One turn sends every row of this set to another row. A few are shown first. Where does it send the rows asked after them?
bibif:  -34 -568 -373  139  200   44  -51  343 -160  113 -218 -240 -228   -8  173  166
magik:   25 -313   22  -98   84 -100 -157  317   58 -242  110 -395 -274  -80  237  304
vik: -136 -138   52   80  110 -202  -40  218  147  -62  106 -169  -19  148 -408   76
larav:  -23 -407 -299   67 -104   58 -184  247  -91  149 -387 -228 -346 -135  -16   59
fum:  -87 -276 -171 -181   64 -163 -319 -100 -350  144 -162 -249  -70  145   72  108
buki:   -2 -124 -122 -228 -168  102  -81  462 -271  -26  -28 -112  -74  315   37  313
zor: -124 -245 -133   17  -56  127 -229  251  131   -1    3 -119 -279 -234 -401  427
nirug:   75 -239 -357   54  146 -147  -19  366 -149 -272 -222 -157  148   -6 -154   97
lomi: -177 -207  114   56  149 -169   45   88    5   25    7  -24  -49  177 -429  111
mas: -142 -226 -100 -263   39 -201 -253   47 -309   12   61 -221 -175  -79   48 -178
zuz:  159 -211   70 -231  173  298 -169   64  -62    0 -233  -51 -365  277 -113  165
livaf: -238 -335 -220 -227  557  170 -141   75  -25 -318 -164 -121 -172   85  113  210
paluv: -273 -277 -238   92  -44  104  -38  126  149  -10  121 -157 -213 -235 -337  368
kode:   27 -300  102  -99  224  209   18   -8   -6   -7 -279  -87 -323  363  -68  220
Bigod:   82 -176  190  -95  124  176 -116  -17  -17   93 -206  -99 -207  356  -45  139
tiro:   -6 -387 -383 -180   24   64  113  267 -259 -265   58 -244  168  -28 -126   80
Gem: -219   24 -392 -226  170  262  -92  223 -210   23  174   31 -252 -145 -129   11
sir: -286 -250  -60 -239 -260   13    2  485  -46   54  -78 -329 -113  146  -22  291
res: -131 -365  -83 -105  554  177 -214  124  -77 -214 -260 -163 -178  -16  175  237
pokeb: -268 -284 -322   -2 -120  183  -99  292   61  -42   96 -235 -292 -152 -369  362
vudep:   13  -96  -28  -12   94 -267   35  103   96 -118   -2 -500 -166   -1  132  144
Sibi: -422 -128 -453 -214  171  289  -46  152 -171    1  163  -30 -254  -52   -5  141
tinit: -326 -156 -441 -197  283  270  -41  212 -361  -81   93  -74 -222 -105  -46   54
Lasa:  -20 -111  112   25  307 -205  -40  263    6  -45   32   11 -106  120 -396   33
vul: -175 -293 -189 -213  555  138 -290  290   49 -280 -169  -95 -223  -89   73  195

zor turns into -> zuz
tiro turns into -> vudep
Now find these:
pokeb turns into -> Bigod
paluv turns into -> kode
larav turns into -> buki

One turn sends every row of this set to another row. A few are shown first. Where does it send the rows asked after them?
zuk:  148  263  -47 -235  185   56   11 -334 -256 -191  186   95
tif:   82   74  348 -213   38  337  127 -480   78 -385  -43   11
botiv:  190 -305  265   -7   75  147  -96 -224  103   19  -11  310
tig:  195   78  271 -230  -48  301  128 -458   88 -499    6  -11
pubas:  354 -209  -40  -69   16   -1 -230   40  -54    2   66   84
Saz: -109  193 -134 -124    3  142  -99 -148  192 -485  -78 -126
suz:  -79  204  -44  -81  -62   74 -161 -174  127 -493 -123 -211
fot:  -51  128  -98  -92  -22  130  -76 -178   95 -519 -163 -245
zukad:   98  377   43 -239  100  160  -17 -257 -126  -58  148  -68
Lonas:  169   54  315 -271   96  257   14 -446  123 -531  -64  163
Dopiz:  238 -259  281   -4  125  175 -203 -235  175  -10  -68  293
bugu:  314 -221    6  -36   -8  -36 -246   -6  -91  -62  151  168
gumu:  374 -294   17  139  -59   33 -234 -261  -94 -146 -214   31
muzo:  260 -348   51  151   11    8 -249 -234  111 -193 -241  -16
Kide:  309 -239   66 -109  -72   79 -298   48  -26 -112   54  231
dubo:  310 -298  -39  188   -3   31 -165 -191   64 -166 -272   24
dupiz:   70  323  -16 -184  170  152    2 -396 -128  -99  177  -64
tam:   90  108  342 -167  -91  285  168 -450   71 -413  -47   41
Kav:    0  183 -211  -89  116   96  -98 -177  121 -484 -250  -62
dovul:  127 -227  165   68  101  177 -238 -234  104   54 -164  302
muki:   31  295    8 -269  140  149  -24 -225 -164 -117  218  -67

tig turns into -> Saz
botiv turns into -> muzo
Now find these:
zukad turns into -> tam
Kav turns into -> zuk
bugu turns into -> Dopiz
muki turns into -> tif
Kide turns into -> dovul

One turn sends every row of this set to another row. A few are shown first. Where does it send the rows asked after them?
funo:  -36   -9 -457   -6  -31 -137 -116 -207  -28 -205 -496   36 -226 -254   46  -27  -50   76  -19   14 -131  -74 -219   20  -13  -55  -42
Malut:  225  126  -52  139 -193  104   15  313  245  -30   68   91  -86 -102 -140  -46  -81  -86   80 -373  -80  166  344   36  -91 -377   50
bef:  390  152   26  195 -204  134   79  -22  -89 -137 -414  -52  253 -159 -240   64 -118   99  -86 -433 -181 -309   21 -271 -150  165  -54
senim:  229  236   28   60 -123   95   27  193  302  180  267   73 -204  -26 -134   30  -77    9    6 -227  -12  109  118  101 -144 -225   -1
fak:  -78  -13 -354  -70  140  150  -12  -41   41 -126  129   36  150  103   42  134  -71 -279 -244 -398  399  -62   60  -38  -89 -230  -21
Lumap: -158  153   12  -14 -292  134   55   18  -79 -143  -40 -267  360 -166  275  245 -143  -17  -37  -79 -336   93 -203   64  123   57 -101
niba: -186   15  273   48 -105 -130   72  104  111 -386   36   34  130 -184   77  198 -119  -22 -314 -287 -303   93   87   26   55  -60 -213
refa:  244  308 -147   41 -261  263   10  169  173  287  166 -117  -32  -19  -22   41  -97   -9  194 -129  -46  117  -17  115  -93 -180   81
ruf:  -76  -24 -427  -55   88  201  -24  -15   -1 -158   61   -7  214   78   72  118  -65 -308 -177 -417  378  -39   80  -53  -59 -263   13
bet: -173  155  245  -36 -122  -40   59  -34   89 -118  155 -105  125 -103  150  284 -131   70 -262  -89 -262   46 -202   95   30  112 -211
Sobu:  389  198   95  164 -151   98   89  -79  -40  -63 -312  -31  169 -118 -266   97 -119  156 -146 -379 -134 -336  -65 -238 -187  237  -94
tov:  391  196   23  164 -201  157   81  -68  -94  -46 -373  -86  244 -133 -223   92 -126  129  -81 -370 -149 -325  -81 -248 -163  227  -58
bome: -176   12   51   63 -279   33   70  157  -58 -411 -168 -137  354 -244  198  174 -131 -107  -85 -289 -377  142   83  -14  141 -111  -99
laz:  -44  -57 -373    7   21 -205  -99 -198   28 -259 -472  122 -278 -261    1  -28  -42   79  -87  -32 -127  -81 -144   17  -37  -86  -74
Div:  -40  -15 -387  -15   17 -182 -105 -227   17 -187 -438   80 -283 -239   15   -9  -51   99  -82   21 -118  -89 -221   36  -38  -38  -60
zuf:  382  148   93  189 -146   74   84  -37  -39 -140 -361   12  173 -148 -284   74 -119  123 -161 -445 -148 -312   31 -261 -178  179  -94
buzif:  -71   19 -452  -80   79  229  -25  -47  -27  -76   76  -57  228   91  109  138  -74 -282 -154 -345  388  -50   -1  -33  -56 -211   21
dos:  -34  -56 -437   15  -23 -170 -106 -186  -22 -271 -525   83 -236 -278   29  -35  -50   52  -40  -42 -150  -66 -149    7   -5 -104  -42
dogos:  243  190 -233  120 -326  280    5  289  109   75   -9  -80   72 -100  -16  -41  -92 -107  256 -277 -114  179  203   42  -38 -336  129
Rigu:  -64   16 -388  -84  119  191  -27  -78   22  -44  151  -20  148  117   77  155  -70 -261 -214 -336  416  -72  -26  -20  -81 -194    0

dos turns into -> funo
niba turns into -> bome
Now find these:
bef turns into -> tov
ruf turns into -> buzif
Malut turns into -> dogos

One turn sends every row of this set to another row. A few are shown first. Where does it send the rows asked after them?
Pudo:  -63   79   42   71  216 -153  -72 -113 -332 -290  -73  -75 -294
lav: -132  -11  222  325  127  339 -290   31 -204  158 -108    7  -30
Vubaz: -120 -109  167  318  203  334 -302   53 -235  113  -73   34    5
fegib: -230   80  273   31 -117   61  108  205   84 -172 -195  197  -73
nogek:   12  132  180 -107  -57   75  172 -108 -191 -339  -80  274 -198
tof: -171   13  166  315 -212  505  133 -129 -316  -80 -257 -173   57
fano:   14   33    9   66  154  260   74  -94 -105 -239  131  434  -56
Ver: -212 -143 -162  297   11 -130  130  253 -338 -284 -191 -108   89
Befak: -225   89  178  209 -232  429   32 -196 -248 -124 -293 -230  -57
Rasan: -370   16  -52  146 -209  203  212  222 -100 -441 -125  -29   95
vetef:  147   77  -15  343   76  331  121  114 -150 -194  -89  336  134
dafe: -101  -42   -5  267  177  139  321  -34 -451 -307  112 -219   80
lafa: -356  -13  -21  124 -166  210  108  344  -10 -320 -107   63  105
busep:  264 -154 -103  249  192  246  180  -96 -288  -97  -97  -72  -68
dadim: -137   83  -33 -112 -300   30  -36  160 -117 -348 -222   90   70
nomin:   47   32    1  294   87  118  364 -132 -420 -265  118 -125  -23
Setav: -369 -247   17  222  240   -3  -19  -44 -174 -388   22 -162 -101
negi: -312   68   -5  267  159  343  155  -45 -491  -96 -189 -269  109
fupi: -255  221  274  108 -178   84  -87 -228 -453 -117 -130  120  -94
fivas: -282  -94  127   -6  -49  225 -163 -127 -210   92 -227  -33 -326
butat: -234 -134   92  110   66 -115  344 -156 -365 -152   29  162 -140
kobus: -108 -236   48  293  -14  209  281 -245 -297  -74 -120 -267  110
Bubo:  190   49  -69  375  122  388   48   49 -147  -26 -130  221   41
Vival:  105    7  -19  379  116  192   79 -198 -220 -112  220  123  155
Deza: -491    0  -91   75 -216  324  106  -75 -272 -139 -275 -106  126
Vunu: -255 -209  -69  107  224  173 -229  269 -157 -290 -157  168   65
Muzik:  -65   77   53   64  215 -133  -88 -139 -298 -199  -74   -2 -351
Zol:  -57 -200    9  458 -140  155 -148  154   19 -206  -76  177  137
buris: -232 -176  -99  108  234  263 -217  281 -193 -202 -168  185   87
gake: -230  -99  120  -29  -38  196  -81 -184 -192   49 -233   -5 -387
Gokol: -375 -275   32  222  231   38  -28   19 -117 -419   78 -112  -23
Vano:   67  226  159  140   50  -34   75   11 -143 -120 -144  365   70
gelo:  -14  178  195  -87 -239  150  184  -20 -191 -250 -168  235 -168
pineg:  -50 -136  -85  248 -156  458 -183 -212 -375  -56 -227  159    4
nole: -311  102   73  111 -283  242 -121   45 -154 -384 -140 -270    8

nomin turns into -> gelo
lafa turns into -> dafe
Zol turns into -> Ver
Now find these:
kobus turns into -> Vano
Gokol turns into -> Pudo
Vunu turns into -> Setav
nole turns into -> busep

